Turns, then the turns between two rows, first turn first; the first pair answered
turn Q:
[ -5   6  -4  -1   2   6  -2   7  11  -2   5 -10   9  -2  17  -6  -5   8
   7  -3 -15   5   1 -15   2  10  15  -4  12   4  12  -5   4   4   8   7
 -16   3   6  -1   7] -> [  7   5   6  -9 -11   4   6   4   7   2   0   0   4 -12   8  -7 -11   5
  11 -15  -6  14  -7 -11 -11  -3  12   6   2  -1   5  -7  -1   3  12   8
  -1  11  10  -2  13]
[  9 -12  27 -27  -9  -1  38  10 -25  -4 -19  47   8 -33   3  -8 -18  -5
 -23 -20  -6  32 -33 -16   2 -18 -33  11 -24  16  -4  -8  -2  -1 -24  12
  36  14   6  37  14] -> [-37  -2  -8  -3  31   9  14  26  -6 -26   2  12  20   5  28  -4  -3   0
 -37  20 -32   2 -13 -26  41  25 -25 -19   7  31  18   2  15  -4 -36  13
 -17 -13  -9  43  -8]
[-16   8 -10   5   0   7 -12   8   2 -31  30 -25  -6  10   2  -3   7   5
   4  13 -13 -17  20 -10   7  13  15 -12   1  -5  11 -11   2  -2   0   7
 -14 -10  -4   6  -9] -> [ 14   5  12 -10 -20   6  -1   2  -3 -10  18  -2 -21 -16 -14  -6  -9   5
  20  -9  16   9   8   0 -23 -11  11   9 -23 -16  -2 -21 -11  -4  12  13
  12  -4  12   2   7]
turn L:
[ 35   1   4   0 -17  -2  10  -9  -3  27 -10  17 -26  -5   6  -3  -4 -22
   1 -16   9   4   7  18 -17  -5  -5  12  -9  -7 -27   8  -2   1  14  -5
  26  -4  -5  -3   1] -> [ 35   2  -1   7 -21  -8  10 -12  -8  19 -12  12 -17   3   3   0   4 -21
  -2 -18  -3  -4  12  16  -7  -9  -9  12   2 -10 -19  12  -7   3   5 -13
  32  12  -8 -10   1]
[-17  -9  36  -9 -10  -8  -1   9 -43  -1  19  -6 -10  20   6  16   0  -4
   8   6 -16 -13   1   4   9  -9  19   6   6 -19  13   0 -17 -10   4  15
 -10  19  -7  35  -2] -> [-17  -9  40  -9 -10  -7  -1   9 -42   0  20  -6 -11  17   6  17  -4  -4
   9   8 -11 -10   2   4   6  -8  19   8   6 -17  11   1 -18 -11   7  19
 -11  19  -5  38  -1]
[ -4 -13 -11  21 -11   5   9   4  -2  25   3  10  18  28  -2  18  -2 -33
  25   1  -8 -17  -6  -7  -5  -5  -6  23  24  -5  10  -3  -2  23  -3  -5
  10   6  10 -17   3] -> [ -7  -9 -12  21  -9   5   7   7   2  25   6   7  24  28  -7  21  -6 -24
  30   8  -4 -17  -5 -10  -6  -6  -3  23  21  -3  17  -6  -2  22  -7   0
   2   5  14 -16   5]
turn J:
[ -8   5  11  -3  12  15  -9   2   0  -6   7 -14  10  12  -1  10  11  -4
 -26   8 -11 -25  20   5  10   8   2  -6   0  14 -20 -20   9 -11   8  18
 -24  -8   3  16   1] -> [  6  -2  23 -12   7  15  -2  -4  -1   3   0   1  -2   4   1   3   6 -11
 -28  -3  -5 -15  15  10  -1   7   0   1 -12  15 -33 -20   8 -16  18  18
  -9 -10   2  19   4]
[  9 -13  29 -20 -27 -19  -2  -9  -6 -11  11  -3  14   8 -23   8   3 -18
 -12  -5 -13   2 -14  13   5   1  34  -6 -12   9 -32 -11  10 -25  16  -5
   5  22  -9  30   8] -> [ -9 -28  18 -18 -16 -20   6   0 -11   6  -1   4   7  -6 -27   4  -9   8
  -6  -5  -1  26 -28   1 -14   3  20   6 -15   5 -24 -19  25  -9   3   3
  -3   4   6  45  16]
[-23 -27   6 -24  -7 -13 -18  -7 -13  -1   9  10 -27 -29  -3 -13  -5   0
   0   6  20  41  -6 -22  12   7 -11   0   3   3   8   2  11   3  10  14
  12   9  -3  22  11] -> [-38 -16  -7 -13   3 -15 -31  -2  -9 -15  23 -11  -9 -12  -6  -7   2   8
   2  20  10  23   4 -29  27  10  -8 -12  17   2  24   4   9   4  -5  13
  -8  14  -4  16   7]
[-14  -2 -16   8   8 -14   9  -9 -17 -10 -11 -10  13   9  13   5  18   4
 -29  -1 -33 -18 -11 -14  26   8   1  -8  21   9  -9   3  27  12  10 -19
  18   8  -4  14 -11] -> [ -2  -4  -6   1   3 -12  17 -13 -17  -4 -15   3   3   2  16   0  15  -5
 -32  -8 -26 -12 -15  -6  23   5  -1  -2  12  11 -21   3  25   8  21 -19
  31   8  -5  15 -11]
Now pairs of rows:
Between the rows of a pair lie two turns.
[-13  -4 -13   5   7  25  23   3   8   8   0   0  -3 -15 -23   1 -10  15
  28   0  22   3 -21   2 -21  -9  -6  13  -6   6  -3  -4  11  -4 -24  18
 -27 -12  16 -14  11] -> [ 18  15   5  -1 -11  27  16 -12  11  -8  14  -3  -1   2 -14   3   4 -23
  20  -5  10 -26  -3  21   3 -10  11   2  -9  13 -20   8  -8 -29   1   5
  -6  10  -7 -32   3]
J, J
[ -6  10  -5  18  -8  16 -22   8 -12 -16   8 -29  19  28 -16  13  13  10
   0   4   4 -29   6  -6  -6 -20  -8   3  28 -20  33  18 -15  17 -20 -24
   1  30  -2  -9   3] -> [-16  14   6   1   5  35 -26  23  -1  -9  20 -20   9  13 -19  10  -7  23
  15  21  40  -7   1  -4 -27 -11   5   0   6 -12  34   6  -8   9  -5  -1
 -28  -3  13   8   9]
L, L
[  0  -5 -23   8   4 -10   9 -12  -9   7 -19   1   3   5   9 -10  17 -11
  -9  -9 -16  -8 -12  -3  10   0 -18  -1  20 -11   5   0   7  10 -24 -16
   2   4   7  -2 -19] -> [ 12   8 -11   2  -5  -7   4 -17  -6  -4 -11  -4   7  12   5  -7  19 -24
  -5  -8 -17 -19  -2   7  17  -6  -7  -5  14  -8  -2   2  -6  -3 -14 -15
  10  16   1 -12 -20]
L, J
[  0  16   7   4 -22  12  32  -2   1  -4  -2 -10  -1 -26  -8  31  15  58
  -9 -34  14 -14 -48 -15  -7 -27  35  10  -8  10  18  23  45  11  -9   5
   8  -4 -24  -6  17] -> [ -3  32  -3   5  -7  22  19   7  14  -4  13 -21  -3 -21  -6  36  10  60
   6 -17  26 -18 -34 -10  -7 -20  40   0  -8   8  25  23  40   3  -8  14
 -18 -22 -17 -12  16]
J, Q
[  3  17 -17  -4  -1 -12  -2 -15  -9  19 -14  11  12  -4 -17  -1  11  -1
  10   8  -5   4  16   8  -9 -11  -6 -24   9 -11  19  -1 -13 -11 -16  -3
   7  14   8 -21  -2] -> [ -4  17 -23   0   7  -7  -8 -11  -2  16  -7   7  12   5  -6  -2  15  -5
   2  16  -9  -4  22   9   0   1  -3 -33  13  -5  18   2 -10 -13 -12  -3
  -3   6   2 -20  -9]
J, Q
[-32 -15   4  14   8 -36  16 -16 -23 -15   5   0  13  17   6   1  20 -11
  -5  -2 -35 -11   0   0  15   9  -6 -12 -12  16  -3   5  19  24   5 -17
  -1   3 -18   2   3] -> [-29 -10   5   6  26 -13   8  -4  -2   7  11   7 -15   6  17  -1   0 -14
  11  13   4   8   6  15  -5  27   5 -16 -28  17  -8  -1  20  13  23   3
 -29 -41  -3   1   1]
J, Q
[  8   7  23  -4 -27 -23  -1   5 -36  -1   2  22  30 -23 -22   6 -14  19
  23  -3  -5  -8  -2  -9  14 -17   5 -11   3  15   5 -16  15  -7   3  16
  16  10  -5   8  13] -> [ 15  19  26  -5 -22 -10 -11   5 -25  -7  15  18  19 -10  -3   7  -7  -1
  13   7 -10 -23  11   2  30   1  17 -25   2  26  -6  -7  14 -26  21  15
   5  -3 -21   4   3]
Q, J
[ 17 -11 -15   4   0  -4   7   6  -6  27 -20   3  -9 -12  -1   7 -13   9
  16 -15  14  16 -14   8 -19 -12 -14  23   1 -19  -1  -4   0  20 -18   2
  10  -4  15 -11   5] -> [ 13   1 -22  11   3  -8  -3   9  -4  17 -10 -12   7  -2 -10  16 -10  13
  24  -4   7   3  -4   8 -11 -19 -11  16   9 -24  13  -5  -6  18 -29   0
   0   5  18 -21   7]
J, Q
[-15  11   6 -31  -5  12  -4  -6  13 -37  12 -27  14  -3  -5   5   8 -12
  -9  12   2  -7  11   8  -5  10  13 -24  -5  20   1 -18 -16 -17  -4   7
 -10   2 -14   1   7] -> [-11   2  11 -39  -9  12   6  -2  10 -20   0 -11   5 -26 -15   2  -6   1
   2   4  22  16  -2   6 -32   0   5  -9 -16  11  -2 -25 -15  -9  -7  14
  -5  -7   2   6  18]
Q, J
[ -7 -12 -28   2  27   2  -6 -17 -11 -25  -3  10   4  -3  10   9 -16  -7
 -28   9   0 -15 -13 -33 -20   6 -25  -7   7  13  13   3   6  24 -10 -24
  11 -23  -6   1   4] -> [ -3  -1 -24   3  22   3 -13 -20  -7 -39   6   2  13   8   9  14 -12 -15
 -27  15  -6 -31  -3 -27 -10   1 -16 -16   9  14  16   5  -2  16  -5 -26
  10 -11 -11  -8   1]
J, L
[-17  -4  37 -23 -13  -7   5  -5 -16 -27  14   6  23  -1  -5   0  -1  12
  -9   2   2   3 -12 -15   8  -8  14   3  -9  20  -1 -11   7  -7   7  -7
   3  23 -11  21   6] -> [-21  -3  30 -23   4   8  -2   5  -3 -13  19   8   2   0  10   0  -8   8
  -8  17  17   8  -7  -8   5  13  20  -3 -11  25  -6  -8  14 -13  19   3
 -20  -9  -9  25  -2]
Q, L
[-10 -16 -28  15  14 -15  11  -1 -15  20 -15   0 -14  -2   3  -9   1  11
   6 -17  -2   8  -3  -5 -16  -8  -9  13  17 -10  16  19  12  27 -34  10
  15  -5  11  -2   5] -> [-16   9 -29  19  17  -9  -7   3  -7  -5   8 -26   8  18  -3   2   4  10
  13   2  -7 -16  15  -1   2  -8   8  -5  23  -8  31  16   1  14 -37  13
 -10   3   8 -10   1]
J, L
[ -3 -33  -1   9   0  11   8  15 -27   9 -17  10 -13 -11  -3   2  15   7
 -28  16   8   6  -3  -8 -13 -12  -2   4 -12  19  -5 -34 -20  24 -27  27
  13  -6  -2   6   2] -> [ -5 -22  -7  14   0  10  -4  11 -25 -12  -3  -7   1  10   5   7  28  -5
 -38  23 -12 -18  10  -6  11  -5   6  -7   1  24  -1 -26 -24  16 -26  21
   9   4 -14   0  -7]
Q, J
[ 12  -5  13  -4  -3  -1   9   2   6  12  -2  13  -5  -8  -3  -5   0  -5
  -6 -10  12  14  -3   9  -7   3   2   9  -9   3  -6  -2  -2  -3  13   6
   8  -7  18  10  -5] -> [ -1 -12  10   2  -2  -8  12  -1  -1   1  -5   9   3   3   4  -7  11  -7
 -21 -12 -12   4  -4   2   7  10  -2   7   3   8  -3   3   8   4   7  -3
  15   2   5  18 -13]
Q, J
[  7  24  -2   2 -14  25  -2  -5  -5 -18  22 -21  23  11   3  20  27 -10
  -5   4 -31  -2  16   8   2   3   9 -15  -2 -12   0  -8 -20 -12   7  -8
   4  22 -24 -23  12] -> [ 15  25   3  -6  -4  41  -5   4  10   3  21 -11  -3  -4   6  17   9 -10
  11   9   1  18  15  20 -19  10  12 -10 -17 -12  -7 -14 -22 -21  22   6
 -10  -9 -12 -22  15]
Q, L
[ 14   9 -10 -20  28  31 -12   3  29   8   7   8 -37  15  57 -36  -9 -30
  -8  24   0  -7  13  26   8  26   7 -12  -5  12 -29   4  11 -27  33  11
 -16 -38 -11   5 -20] -> [ 27 -23  14 -27 -12  -6  23 -22 -10   6 -28  32 -19  -6  30 -45  -1 -23
 -26 -25 -23   4 -19   9  -4 -17 -16  20  -9   3 -39   0  15  -2  19 -12
  55  16 -13  13  -5]
J, Q
[-19   3 -31  -2  12 -10  18   8 -17  -3 -13  19 -20  -2  -1   9   6 -15
 -35  -7  16  21 -40 -13  -6  32 -22  16   4  17 -35  22  -6  19 -19 -17
   8 -22  -5  38 -24] -> [-34  16 -44   8  21 -10   6  14 -10 -21  -2  -5   1  15  -7  17  13  -5
 -32   9   7   2 -29 -18   9  34 -17   4  19  15 -14  21  -9  21 -35 -16
 -16 -15  -4  31 -27]
J, L
[  4 -10  -4 -22  -1  -8  -3   1  -4 -14  19   2  12   4 -35   3 -19  20
   4 -12   6  25 -23  -7  10 -13   5   2 -29   4  14 -33  19  38  -9  13
 -25 -18  13  24  28] -> [ 36   6  16 -31 -19  -5  -8 -14  -1 -29  31   0  12  20 -24   5  -6 -18
  -4 -19  -7  -1  -7  10  31 -14  21  -8 -34  12  -6 -24  -1  13  14   2
  -4   4 -10   8  18]
J, J
[ 31 -13   8   0 -20   1 -16  13  -5 -20  -8  40 -12  -7  -8  -4   0 -13
   1 -10  17   8   6  -3   7  -5  -4  25 -17   0   9   6 -17 -22  28  -8
   3  -5 -12  14   4] -> [ 11  -7 -11  15  -4   1 -27  18   4 -33   2  23  -3  16   4  -3  11 -13
  -8   6  -4 -10  17  -6  31  14  -2   8   2   7  20  15  -9 -21  17 -14
 -19 -11 -21  12  -9]
L, Q
[ 27  16  13   4 -10   5  -9   0  -7  -3  -8   4   6  -7   0  -6   5 -14
   4   1 -10  -8   8   2  13 -19   2   1   3  15  -4  12  -6 -13   2   0
  40  21 -35 -14  12] -> [ 35  15  16  -3  -8  15 -10   6   0  10  -9  10  -8 -17  -2  -4  -8 -11
  17   4  13   3   8  10  -4 -18   3   3  -6  13  -6   6  -8 -14   8  11
  30   6 -23 -17  15]
Q, Q
[ 26  -3  48 -47 -53  -8  20 -11   9  -4 -19  33   0 -11 -20 -31 -22 -16
 -17 -13  47  21  -1  -5 -24  -1 -20  27 -15   2 -29  -9 -22 -22 -10  31
   0   4  11 -11   1] -> [  8 -17  43 -38 -46 -15  22 -19   2 -25 -20  28   5  16   9 -41   4 -34
 -58 -13  -1  -5  -1 -14  16  28 -22  17   6  20 -40   7  -3 -19  -9  11
  10   9 -24   5 -18]
Q, J
[ -6  -8   3   6   5 -17  11  -7 -12 -12 -12  -7   9   6   0 -13   6   3
 -13 -13 -21  -7  -3  -8   9  -1  -7   4  20 -16  14   1   7   5 -24 -13
  15  21  -1   9  -5] -> [  5  17   1   5  19   7 -10   3  15 -10   9 -17  -4  15   9  -7  -1 -10
   3   9   1 -14  20  10   8  14  11 -13  14 -12  14   5  -4 -18  -5  -2
 -17  -5   3  -5 -12]
Q, J
[  7  18  -7  -2   5  19 -13   2  16  13  -8  -4  -6   4  -4  -3 -13 -29
   2   0  10   7  26  11  22  -9  -5  12  -6  -5   9   4 -38 -24 -17   1
  -9 -18  -2 -27  -8] -> [  8  18   0  -1  -6   7  -7  -5   6   2 -10  -7   9   5 -14   0  -9 -26
  -2 -11  -3   4  23   8  25 -22  -7  17  -4  -7  14   4 -41 -19 -25  -7
   5   4  -3 -31  -6]
Q, L
[ 22  11  15  -5 -14  -6   1 -24 -11 -21  24   3  37 -15 -50  22   3  -8
  27   6 -24 -20  -6  17  -2 -21  15   9   9  -7   8   7  -5 -22   5  17
  16  35  12  -5   7] -> [ -1  17   2  -1   5   2 -10 -10   0 -27  38  -9  42  -5 -42  24   2   0
  28  27 -25 -25   4  11   7  -6  22  -5  14   2  17   7   2 -24   1  23
 -16  16  10   1   2]
L, Q
[  7  -8 -37  15  25  11  -2  10  10  25 -12   9 -23  12  26  -1   4 -12
   1   7  -2   7  11  24   7  20 -20   2  22   3 -12  19   2   6  -6   0
  -9 -19  -4 -19 -13] -> [  7 -13 -35  20  17   0   3   5   0  15 -15   8 -13  17  26   0  14 -15
 -12  -2 -22  -3   8  17  19  15 -23   3  30   3 -12  20   3   8 -11 -10
   3   1 -12 -18 -13]
Q, Q
[  8  20   2  -3   0  14  -8   4  14  -5  10  -7  -4   0   3   9  -2  -7
  20   9  15 -16  14   7  -2   2  20 -23  -9  -8  -3  -4 -13 -15   8   9
 -15   2   2 -18   0] -> [  8  -2  13  -9 -13   3  14  -2  -4   9 -13  14  -7 -24  -7   2  -9   4
  16 -16  18   8 -12  -2 -22 -13   3   0 -17 -12 -10  -8  -4   2   0   6
  12  12  11  -7  11]
Q, J
[ 24   0  26   6   2   2  -7 -12  13   1 -13   9 -23   5  25  -3 -21   8
  15 -13 -14  15 -20  33   6   1  25 -34 -21  19 -35  13   6   8  -4   8
  -7 -26 -21  26 -45] -> [ 24   1  19  12   2   0  -7 -15  14   2 -16   6 -24  10  30  -5 -19   3
  11 -15 -24  10 -15  34  12   4  23 -34 -15  16 -34  18   5   9  -9   3
  -4 -23 -24  21 -49]
L, Q
[-11  14 -31  25   0  -6 -15   0  -3 -21  -5 -32  11  21  19  13  13  -4
   0   1 -23 -26  17  -6  33   2   7 -14  28 -24  27  22 -10   2 -32 -26
 -19  17  -8 -41 -12] -> [ 36  23  16  -5 -26   9 -12 -12   1 -18   1  -5 -11   7  23   7   3 -44
   0 -15   1 -20  18  20  21  -6  26  -9  -7 -13 -11  21 -26 -30  17 -23
  13  21 -20 -42  -7]
L, J
[  0  -3   8 -15  -7  17  -7 -23  -1   7  20  24 -11  10   5  -3  -6 -18
  -5  19  15  -4  -8   2  18   2  17 -22 -16  18 -18   0   2 -31  26  -3
   5 -17   1   6   4] -> [ -7  -2   4 -12  -5  15 -10 -23  -2   2  21  21  -6  15   9  -3  -2 -17
 -10  21   7  -9  -7   0  26   5  18 -25 -10  21 -14   1   5 -28  24  -5
   3 -15  -3   6   0]
Q, Q
